Named turns come first, each shown by rows before and after it. Which turns, in which order, take the first row of each pair that follows to the second? Write the first one first, as in the answered first pair.
turn J_44:
18  12  12  0  -24  13  2  2  4  -4  -18  9  3  12  -6  15  10  -1  2 -> 18  12  10  0  -22  15  -2  5  3  -1  -18  8  3  7  -8  17  13  0  4
1  3  1  -3  -4  6  -3  -10  2  -17  -10  12  11  -4  2  5  10  2  -6 -> 1  3  -1  -6  -2  9  -7  -1  0  -11  -8  10  10  -9  -3  7  13  4  -6
-2  -5  -4  -1  3  6  -5  -6  -11  -15  -20  5  12  -6  -6  12  -5  0  -14 -> -2  -4  -5  -1  3  7  -7  -2  -12  -13  -20  4  10  -7  -9  13  -4  0  -13
turn J_455:
-1  -2  1  -4  0  3  -14  21  -2  4  -7  9  1  -11  -11  5  13  10  -10 -> 2  2  11  2  -17  -2  10  5  15  -4  3  11  -8  18  2  -6  7  5  -4
3  2  1  5  9  -2  3  -17  -2  3  5  18  4  5  8  -8  0  3  2 -> 1  2  -3  0  16  2  -8  -5  -9  12  4  15  7  -7  1  -3  6  8  1
-2  -5  7  8  18  1  8  -9  5  8  13  -9  -1  12  15  -12  -2  1  9 -> -4  -10  1  5  28  1  -3  -13  -8  2  0  -6  8  -3  9  -4  -6  -1  2
turn J_193:
3  -5  1  -7  -1  0  3  -1  5  5  18  6  -2  7  6  3  13  5  -2 -> 1  -5  1  -8  2  -3  3  -8  4  4  17  8  1  7  8  3  11  3  -1
1  -5  11  11  1  -8  -6  -5  4  2  5  -12  -1  -12  -8  -9  -31  0  8 -> 5  -2  14  11  -13  1  -8  13  9  5  5  -14  -6  -8  -15  -7  -19  6  5
-1  1  2  2  -7  0  6  -2  -1  -8  -6  -16  -6  -1  -8  -7  -13  -10  -4 -> 1  3  2  2  -15  3  4  4  0  -9  -7  -13  -7  2  -11  -5  -5  -8  -5
turn J_350:
4  -1  -5  -4  -5  8  7  -11  0  -6  2  17  12  12  2  2  11  -1  -2 -> 2  -3  -5  -3  -2  5  7  -16  -1  -7  2  16  11  12  4  1  6  -2  -1
-7  8  -4  -4  2  7  1  -3  0  8  19  0  -2  3  4  6  12  8  12 -> -10  -2  1  -1  3  -6  9  -20  -1  -7  6  -7  -2  3  4  1  -17  -2  4
3  -1  5  6  -6  -5  15  -14  8  -5  5  4  -1  17  10  -4  -4  -4  4 -> 6  4  4  4  -12  3  12  -4  11  0  8  5  -1  17  7  -2  9  1  5
4  17  2  -2  -32  12  -2  1  13  4  -6  7  -15  25  -4  16  21  3  -2 -> -11  17  -10  -6  9  0  -6  -29  -3  18  8  12  -6  11  20  15  11  -4  17
Now pairs of rows:
(2 to 3 turns a pair)
6  -1  -2  -1  -10  7  5  -15  2  -13  -6  21  7  14  9  6  12  -1  -5 -> -1  -6  -8  -5  14  2  -7  -18  -12  -8  -11  16  13  -9  5  9  -1  -3  -4
J_455 J_350
2  4  3  -11  -5  4  8  -16  -4  1  1  9  -2  5  13  -9  6  -3  -3 -> 2  2  -1  -16  0  7  -6  -5  -13  2  -10  7  2  -11  1  -2  8  0  -10
J_350 J_455
0  -16  8  -11  -13  -9  8  -1  4  -18  -7  -14  -6  -2  -11  -3  -18  1  -12 -> -10  -12  -3  -15  19  -14  3  -19  -8  -1  8  -5  3  -11  7  0  -12  -2  5
J_193 J_350 J_350
8  4  -3  6  -10  8  3  -1  -2  -16  -13  21  4  9  -1  10  0  -4  -10 -> -5  0  -10  2  22  -6  -4  -2  -13  2  -4  3  0  -16  -1  6  -19  -5  0
J_193 J_455 J_350
-1  6  -3  -4  11  -3  -6  9  -6  18  11  -7  0  -13  1  6  5  5  6 -> 8  -3  4  1  -10  -4  -1  4  -3  -11  -14  -4  3  -5  -11  7  -8  0  -14
J_455 J_455 J_350
2  -5  -1  1  -11  1  -2  2  2  -10  -7  -5  2  4  -7  -11  -10  0  -14 -> 5  0  -2  0  -17  8  -4  10  5  -4  0  0  2  7  -6  -10  4  4  -10
J_455 J_193 J_455
3  -6  6  -7  -18  1  2  6  10  -7  1  23  2  11  12  8  12  9  -6 -> -2  -14  8  -6  -10  -10  6  -12  7  -15  -6  20  4  9  15  4  -8  2  -7
J_350 J_350
1  1  -6  -6  5  10  -9  8  1  8  12  0  -1  -3  10  -3  6  4  9 -> 8  -3  2  -1  -15  9  0  5  9  -10  -2  -2  -3  10  3  -7  -5  1  -5
J_350 J_350 J_44
-17  -6  -4  -2  16  -11  -3  -32  -5  -10  -9  -1  5  -5  -1  -5  -8  -7  -5 -> -13  1  4  3  0  -10  14  -23  15  0  12  -8  -10  18  5  -16  1  -4  8
J_455 J_455
-2  4  -4  -4  5  4  -14  19  -6  9  -2  -5  2  -8  -9  3  5  4  2 -> 0  -2  0  1  -2  -1  -7  16  -3  -4  -12  -9  0  -5  -16  -1  -10  1  -8
J_350 J_350
6  3  -10  2  -8  16  -5  8  3  10  12  -1  1  -4  -3  4  19  4  7 -> 6  0  -8  5  -8  7  7  -19  5  -5  8  9  7  8  9  1  7  -6  6
J_455 J_350 J_350
13  -1  12  5  -10  -1  10  0  12  -9  -7  -1  -4  19  -1  -6  2  -3  -7 -> 3  -2  9  3  12  -12  10  -5  8  7  6  -11  -8  7  6  -12  -11  -6  7
J_350 J_350 J_193
1  -7  11  1  7  -4  0  -15  -11  -20  1  15  9  11  20  -6  4  3  -7 -> 4  -6  10  -1  1  6  -15  12  -13  -15  -6  12  10  -1  3  2  19  10  -15
J_350 J_455
1  5  11  -1  -1  -2  5  17  1  7  7  -15  -11  1  -9  -12  -5  -2  6 -> -2  2  10  -1  5  -7  7  8  -2  6  5  -16  -9  -2  -5  -14  -15  -4  6
J_350 J_350
1  -8  9  6  4  -3  -9  5  -5  6  -15  -13  -6  -8  -18  10  2  2  -2 -> -3  -10  6  6  13  -6  -8  -2  -8  8  -13  -12  -5  -10  -13  9  -2  -1  4
J_350 J_350
-13  11  10  7  0  -8  9  4  -1  7  14  5  -5  8  16  6  4  -6  21 -> -9  0  8  6  -1  -9  -1  -4  -14  -19  -18  12  8  -2  3  14  -10  -11  -3
J_350 J_350 J_455
6  2  5  4  -18  6  5  -9  5  -9  -6  8  -1  17  -1  -5  7  3  -4 -> 1  0  -6  -2  4  9  -14  -8  -13  -1  -10  11  11  -7  -4  6  11  4  -3
J_455 J_350
-1  -5  -2  -4  8  3  -19  -1  3  -2  -1  4  2  -12  11  6  11  16  12 -> 7  -5  7  1  -16  4  -9  4  16  -16  -9  -1  -5  2  2  2  4  18  1
J_350 J_350 J_455
-14  8  -10  -10  3  32  -15  4  -3  -3  1  21  14  -8  1  4  18  10  11 -> -15  11  -8  -8  -3  33  -10  10  3  2  8  18  8  -1  1  1  22  11  15
J_455 J_455 J_455
-4  2  -10  -5  20  1  -11  -13  -14  4  3  18  14  -10  15  10  12  -2  6 -> 1  3  -2  -3  -1  9  -15  31  -3  9  -1  -8  -4  -15  -17  8  12  8  -6
J_350 J_455
1  -4  -6  -7  7  6  -13  7  -5  4  -7  -5  6  -13  -11  4  8  7  -5 -> 1  -7  -5  -5  7  1  -9  -2  -6  -6  -15  -2  9  -11  -10  2  -4  1  -9
J_193 J_193 J_350
4  -2  8  2  1  -8  16  -10  1  1  -1  4  2  9  4  -6  -6  -10  1 -> 7  2  10  1  -7  0  13  9  5  9  5  -1  -3  10  -2  -5  6  -3  1
J_193 J_350
-5  7  10  0  3  -10  8  -9  5  5  15  1  0  12  12  -11  -6  -8  7 -> -5  -2  5  -2  14  -11  -6  -15  -10  -6  -4  3  10  -7  3  -3  -15  -10  -5
J_193 J_455
-6  -3  -2  -3  14  -5  6  -23  1  11  8  -2  1  -6  7  -4  -13  -7  13 -> 6  -1  7  -1  -18  9  4  14  11  5  -2  -13  -9  -3  -20  -3  -2  3  -4
J_350 J_455 J_455
5  3  5  3  -11  4  12  -1  16  5  8  6  4  13  11  -1  13  -2  8 -> 5  -1  -4  -2  1  7  -5  -4  -2  -1  -8  15  17  -5  5  11  16  -3  -1
J_455 J_350 J_350
-11  -10  3  -1  -5  -8  20  -3  3  -10  -2  -3  5  11  6  -2  -4  1  -11 -> -8  -5  -3  -5  -4  3  8  2  -4  -7  -4  10  13  6  5  8  17  4  -12
J_350 J_455 J_350
-4  -7  -4  -2  10  -8  -3  -11  -12  -15  -16  1  10  -13  -10  4  -17  -9  -10 -> -5  10  -8  -3  11  2  -1  -3  -3  14  19  9  7  1  11  4  19  0  16
J_350 J_455 J_350
-8  5  -5  -10  -5  17  -2  24  0  4  10  -30  -6  -13  -18  -5  4  3  -1 -> -13  4  -2  -5  4  2  19  -11  6  1  21  -26  -9  3  8  -17  -14  -7  12
J_350 J_455
-1  -7  7  6  -5  -7  5  -10  3  -11  -6  -3  -2  2  -2  -6  -16  -7  -5 -> -2  -7  3  2  0  -1  -7  8  -3  -2  -8  -10  -2  -12  -13  -2  -11  -1  -7
J_193 J_455
5  1  -3  3  -14  0  1  24  5  -2  8  -10  -12  5  6  -2  9  -12  3 -> -1  -9  -8  1  4  -9  -8  14  -10  -9  -4  -14  -5  -12  2  1  -11  -17  -3
J_350 J_350 J_455
-4  3  0  7  9  -8  10  -28  -2  -6  5  12  6  10  20  -4  -10  -13  0 -> 7  12  0  5  -15  12  5  -1  5  -2  8  20  5  18  10  4  24  -2  -5
J_350 J_193 J_350
0  8  2  3  -7  15  -3  -6  -1  4  11  16  7  6  3  1  21  6  0 -> 4  6  6  5  -16  16  -1  -4  0  -6  2  16  5  8  -1  2  15  3  -8
J_193 J_350 J_350
-5  4  -5  -1  16  -13  10  -21  -3  6  12  3  0  6  27  -5  -3  -7  14 -> 6  -1  -4  1  -3  -5  5  -23  -5  -20  -12  19  12  11  18  4  4  -9  -8
J_350 J_350 J_455
16  -7  6  5  -16  12  12  12  10  -3  -3  3  -3  17  -4  -2  10  -12  2 -> 13  -14  4  6  -6  5  14  -8  2  -16  -14  6  5  13  -1  -2  -5  -19  -3
J_350 J_455 J_350
4  -4  0  3  -5  -7  10  -17  2  -12  -6  5  4  8  7  0  -6  -4  -6 -> 4  -4  -3  -2  -1  1  -7  10  -7  -4  -12  -5  4  -12  -11  7  -3  2  -12
J_455 J_350 J_350
0  -8  4  2  12  -14  -4  -2  0  2  -1  -10  0  -7  -4  -7  -24  -6  -1 -> 4  -4  9  6  -2  -12  8  -8  10  -2  5  -3  -4  13  4  -11  -18  -8  2
J_193 J_350 J_455
7  -3  -3  3  -18  6  0  0  -2  -17  -16  8  4  8  -11  0  -1  -7  -13 -> 8  2  1  4  -24  10  4  9  5  -9  -7  5  -3  16  -10  -4  5  -4  -7
J_455 J_455
-15  2  0  -2  -2  -14  6  -24  -2  13  2  8  5  -18  12  11  3  3  2 -> -12  -4  8  1  -13  -18  13  -20  3  2  -8  -5  -2  -14  0  5  -14  0  -8
J_455 J_350
1  -8  0  0  0  -4  -4  -3  -4  -10  -14  -2  1  -6  -8  4  -14  -5  -12 -> -5  -4  -6  -4  18  -4  -9  -3  -9  8  0  -1  3  -14  2  5  -6  -2  2
J_193 J_350 J_350
5  -1  2  0  -10  0  10  -10  5  -7  -2  11  2  10  8  1  6  -1  -5 -> -4  -1  -3  -3  9  -7  6  -13  1  7  7  6  0  -1  15  -1  0  -1  6
J_455 J_455 J_350
10  -6  3  2  -7  7  7  6  2  -2  3  -13  -15  5  -9  -1  -7  5  -9 -> 8  -5  -2  0  4  6  6  -21  -6  -9  1  6  -1  7  9  5  -2  -2  -6
J_44 J_350 J_455
4  0  2  -2  -6  0  7  -7  5  -6  0  3  0  7  3  1  1  -2  0 -> 1  3  -1  -4  2  1  4  -7  4  1  6  4  1  4  8  2  5  -1  6
J_193 J_350 J_350
0  -11  2  -4  3  -2  1  -11  -3  -12  -14  -3  4  -3  -3  1  -13  -1  -8 -> -3  -3  -6  -7  16  2  -7  -6  -8  7  2  4  8  -10  5  5  8  3  5
J_350 J_350
-1  0  8  4  -8  2  5  19  5  -5  1  -18  -8  -4  -15  -4  4  -2  -1 -> -5  6  -1  -1  5  7  -1  16  -1  7  11  -7  -3  -8  -4  0  21  1  11
J_350 J_193
9  -11  18  -1  -10  -7  8  -9  9  -11  2  -1  -11  8  -1  -9  -11  -6  -2 -> 9  -8  8  -10  1  6  -18  11  -6  2  -2  3  0  -17  -14  7  10  3  -6
J_193 J_455 J_350
